Each row has a name. Each question is about the rows just above it.

[-1.38 -5.03  1.40 -2.58  0.52 -0.95  1.20  2.26 -2.49  0.49  0.07  1.67
  2.09  1.55  0.68  0.72  1.43 -1.87 -1.75 -2.05 -3.50 -1.31  1.18 -1.47
 -0.59  3.46  0.83  1.31  3.01  1.44  0.07  1.19  1.05 -3.28] = R
[-1.38 -5.03  1.40 -2.58  0.52 -0.95  1.20  2.26 -2.49  0.49  0.07  1.67
  2.09  1.55  0.68  0.72  1.43 -1.87 -8.05  0.22  4.57  1.74  3.19  5.33
 -6.78  3.58  1.77 -0.11  5.54  4.22 -0.12 -0.65 -0.30  0.33] = V
[ 2.03  1.27 -2.96  0.50  0.86 -3.47 -0.27 -0.67 -6.53 -0.22 -2.55  4.32
 -3.19  4.17 -0.43 -0.80  2.74  0.56 -0.11 -5.09  0.82  3.70 -2.47  0.61
 -0.84 -3.02 -1.35  2.01  3.05 -3.24  0.14 -2.03 -0.79 -0.72] = N
[-0.25 -2.60 -1.38 -4.97 -1.68 -7.30  2.88  2.56 -3.65  1.45  2.87 -3.77
 -0.94 -1.56  2.01 -0.98 -2.43  3.59  6.18 -3.76  0.00 -0.57  1.19 -1.69
  2.84 -1.70 -0.10  1.33 -2.26  0.68  0.81  1.57 -1.31  2.00] = P
Shared by P and N: | [2.01]
Which value is in both N and P? | [2.01]

